In the data rows, 128 means zero.
Here are some points:
[195 102  98 100 191 108 159 108]
[112 216 209 165 120 152 113 109]
[107 134 123 153  69 113  78  94]
[115 126 126 148 127 143 113 123]
[ 76 103  57  78 118  40 102  58]
[189 100 127 127 184 148 147 136]
[111  89  60 124 100  48 105  27]
[211  81  86  84 212 126 222 150]
[119 190 196 144 107 171 120  96]
[152  85  76  88 179 106 186 131]
[ 51 171 151 159  80 171 110 145]
[117 136 156 115  84 142 105 118]
[122 133 129 167  98 107 103  96]
[ 95  95 116 123 154 122 141 157]
[ 50 162 114 147  41 160  61 144]
[125 141 169 142 120 121 109 148]
[ 94 199 197 163  83 164 106 119]
[116 122 118 137  95  91 115  85]
[149 155 162 145 136 157 152 165]
[100  92 158  94 155  99 187 118]
[145 127 167  79 139 155 142 226]
[113 140 167 121 145 168 165 165]
[109  87  74  68 133  60 156  82]
[ 89 141 149 172  49 157  60 146]
[121 120  97 161  77 123  97  89]
[ 92 116  99 118 117  89 111  63]
[193 146 150 176 143 161 132 173]
[135 175 200 194  74 193  99 167]
[146 172 168 181  91 116  86  90]
[100  72  66 106 152  83 148 127]
[142 227 226 233  68 184  71 134]
[129 154 153 154 111 127 113 119]
[117 132 110 152  74 113  79  63]
[ 66 174 166 185  67 177  53 181]
[ 49 201 183 226  25 192  56 177]
[108  85 132  91 146 140 180 170]
[128 106 133  92 172 140 177 157]
[214 101  86  99 209 119 195 158]
[ 97 182 190 185  78 185 118 182]
[199 115 135 118 146 133 129 141]
[ 90 150 134 147 112 144 100 125]
[150  97 135 103 166 110 178 127]
[228  74  67  90 234 121 220 126]
[ 84 126 109  94 150 111 157 128]
[ 83 137 154 115 143 142 152 120]
[140 117 144 117 144 190 160 183]
[124  72  58 131  84  38  95  58]
[149 117 126 106 165 130 150 126]
[ 93 127 135  99 170 156 185 161]
[114 120 112 122 144 106 155  93]
[114 140 145 154 113  86 107  99]
[157  81 119  89 178 116 143 139]
[104  74  51 131  96  41 108  26]
[162  95 113  95 184 126 173 149]
[ 72 194 140 185  52 136  68 144]
[113 134 117 116 114 126 142 114]
[125 113 144 111 174 178 184 186]
[178 101 120  94 176 142 160 184]
[122 190 184 180  88 156  96 114]
[130  84 100 148 123  56 123  57]
[ 73 144 116 128  73 121  94 111]
[185 127 101 107 159 111 155 116]
[119  94  64 119 108  74 111  65]
[153 164 168 186 119 153 132 152]
[ 38 203 178 211  37 175  70 134]
[159  82 103  99 186 102 166 122]
[217  96  99  83 194 134 115 159]
[108  79  84 138 117  71 120  65]
[118 114 119 100 116 151 117 115]
[142 114 138 113 148 133 134 164]
[126 192 182 202  61 180  70 153]
26 more points follow, each with its number after it:
[102 173 182 156 110 168 105 138] 0
[135 111 115 136 143  95 132 107] 1
[ 74 103  67  84  92  34  92  59] 2
[144  98 133 103 176 164 185 194] 3
[172 121 129 117 182 147 180 166] 4
[106 142 156 129  96 165 105 207] 5
[103  79  54  77 119  43 126  33] 6
[170 121 133 137 144 143 173 167] 7
[107 174 159 190  57 183  76 154] 8
[ 94 225 191 214  57 215 101 175] 9
[ 66  85  47  81  82  97  98 101] 10
[167 108  96  96 188 112 209 136] 11
[190 119 143 130 141  82 117  80] 12
[126  89  49 131  89  34  99  54] 13
[123 100 140 111 155 147 138 181] 14
[120 186 171 211  48 186  57 151] 15
[ 95  92  81 114  93 102 117  89] 16
[109  90  58 138 117  26  82  51] 17
[154 166 158 146 132 142 118 115] 18
[134  89  79 157 105  53 107  30] 19
[132 147  95 141 112 143  85 112] 20
[ 78  92  74 110 116  49 106  77] 21
[126 107  90 114 112  81 124  85] 22
[145 116 136 123 145 164 157 187] 23
[106 118 147 149  64 129  66 135] 24
[143 106 145  89 160 161 144 206] 25
Which two of these numbered points are nearest to each point below, ignoring the 2 directions in which the first points spread most? Their numbers follow each, nearest first.
[138 145 153 114 165 159 152 192] > 21 2
[132 103  65 102 117  84 104  70] > 20 22
[ 88 118  84 128 116  92  90  53] > 0 6
[ 97 209 231 214  80 217 115 148] > 0 11
[143  98  93 167 104  65  99  30] > 19 18
[181  94  75 100 174 114 148 125] > 20 15
[148 147  69 169  91 125  61  97] > 20 15
[ 94 105  80  84 116  75 129  63] > 6 0
[ 85 112  84 112  87  98  94 106] > 25 16
[128 118  92  65 163 120 141 139] > 2 6
[ 27  99  65  47 122 101 152 116] > 10 2
[ 89  71  52 103 111  64 113  57] > 16 3
[ 81 133  98 152  62 114  79  73] > 16 8
[122 124 102 153 110 133 109 123] > 8 4
Now 26 new points, numbered from 0 again:
[178 119 100  61 167 134 118 139] 0
[205  76 118  77 180 125 194 139] 1
[161 112 118  97 163 123 132 140] 2
[119 101  85 153  83  75  91  82] 3
[179 121 120 118 147 106 128  87] 4
[169  93 118  99 159 113 140 112] 5
[137 168 177 141 129 109 120  88] 6
[118 201 184 202  84 166  94 124] 7
[116 145 158 123 130 114 133 123] 8
[105 181 160 162  90 155  86 111] 9
[ 87 145 136  90 144 142 183 145] 10
[146 119 132 128 134 137 124 150] 11
[ 85  92  68 101  73  33  89  30] 12
[130 107 136 104 164  99 161 120] 13
[158 151 151 187  92 138 103 142] 14
[116 112  87 112  97  88  69  70] 15
[155 100 125 128 180 139 178 130] 16
[178  95 112  65 190 134 152 134] 17
[ 88 137 134  94 172 154 227 158] 18
[159 167 133 108 162 133 162  87] 19
[ 78 138 132  79 185 155 221 143] 20
[107 122 119 107 136  99 147  87] 21
[120 144  95 136 125 131 112 118] 22
[159 123 144 107 141 163 120 204] 23
[116 119 135 141  97 110 104  97] 24
[116 101  95 111 110  87  93  72] 25
Which two of these numbered points are nearest to each point below, ignoring the 2 directions in which the first points spread most? Their numbers follow each, nearest first.
[137 159 135 180 130 178 142 149] > 16 22
[120 123 159 147 109 132 105 138] > 24 11
[ 45  95 117  66 155 121 186 111] > 20 18
[128 182 155 150 107 149 132 105] > 19 7
[147 217 206 204  68 160  67 110] > 4 7
[ 66 204 152 196   0 215   3 178] > 23 15
[201  65  87  86 234 102 219 142] > 16 7
[178 135 169 175 112 148 102 168] > 14 3
[105 125 111 114 118 104 149  73] > 21 8
[122 158 134 167 115 140 121 142] > 22 3
[127 132 120 115 120 120 135 111] > 12 9
[133 190 151 202  83 189  87 136] > 22 7
[123 190 169 147 116 167 115 134] > 9 21
[147 160 153 160 156 178 162 175] > 16 22
